Some points, one per row:
 17  14 -14 -29 -55 -57 -26  -6
-19   0  34  28   4   0 -40 -18
 62 -21  11 -14 -12 -41 -52 -38
  0 -16  45 -15  19  32   6  28
-10   1   1   1   9  34  31   3
 12  26  10 -34 -27 -55 -38 -15
 0  0 18 24 37 39 44 37
 -4  32 -27 -28 -41 -44  -8 -12
  0  -5 -48  -9 -34 -41 -33 -40
-12  16   0   1   0  44  44   9
15  4 17 27 -2 15  0 59
 -9   4 -10   0   4  -8  51  33
 48  23 -29 -19 -41   0 -26  -8
 32  11   0 -10 -49 -61 -36 -20
-22  -7  -1   9  32  33  -2 -10
 -8 -40  37  -8  43  32  24   6
-8 -6  1 -5 -2 25 42 16
-13 -32  32  21  35  -2 -43 -12
Here are 12 more points, each followed by its number:
 0 -4  2  6  4 21 40 14 0
 36   0 -36 -32 -43 -66 -33 -23 1
-21   5  23  45  13 -11 -39 -26 2
  7 -43 -13 -29   7 -43 -46  12 3
  6  37 -24   0 -24 -21   0  13 4
-48   0  22   6  17  29 -11  16 5
-18  -9   2   9  26  33  -5 -19 6
-16 -77   4  11  11  -5 -24  14 7
-17 -11   2  13  20  29   8 -13 8
 11  25 -28 -37 -43 -62 -36 -18 9
 23  26 -24 -38 -51 -69 -21   2 10
 41  43 -41 -36 -26 -45 -24  -3 11
Which of these numbered points is nearest to each point below by angle, seen from the average point of the first points? Its number follows each.
-18 -11   2  20  21  26 -13 -27 > 6
-17   3  38  25   7   0 -40 -25 > 2
  1  54 -29  39 -11 -19  -5  30 > 4
 -6  -7   9 -59 -43 -48  23   5 > 10
 16  18 -17 -26 -37 -26   0  -4 > 10
-48   2  27 -18   3  33  18  47 > 5
-16  -8  -2   6   0  32  18 -16 > 8
-21  -7  -2  20  32  33  -6 -19 > 6
 10 -20   8  15  -5  19   0  13 > 7
 20 -15 -23 -11   6 -21  13  27 > 3
 51   0 -36 -25 -39 -54 -40 -11 > 1
-61  23  -9   8   6  42   0   8 > 5
 27   7  -8 -14 -40 -49   0 -22 > 1
 16   0 -23 -38   3 -39 -43  10 > 3
 -4   0  -4  35  31  17 -24 -27 > 6
-6  0 -1  1  1 19 43 22 > 0
 20  35 -23  12 -31 -44 -10  11 > 4
 14   0 -24 -29 -27 -39 -22   0 > 1
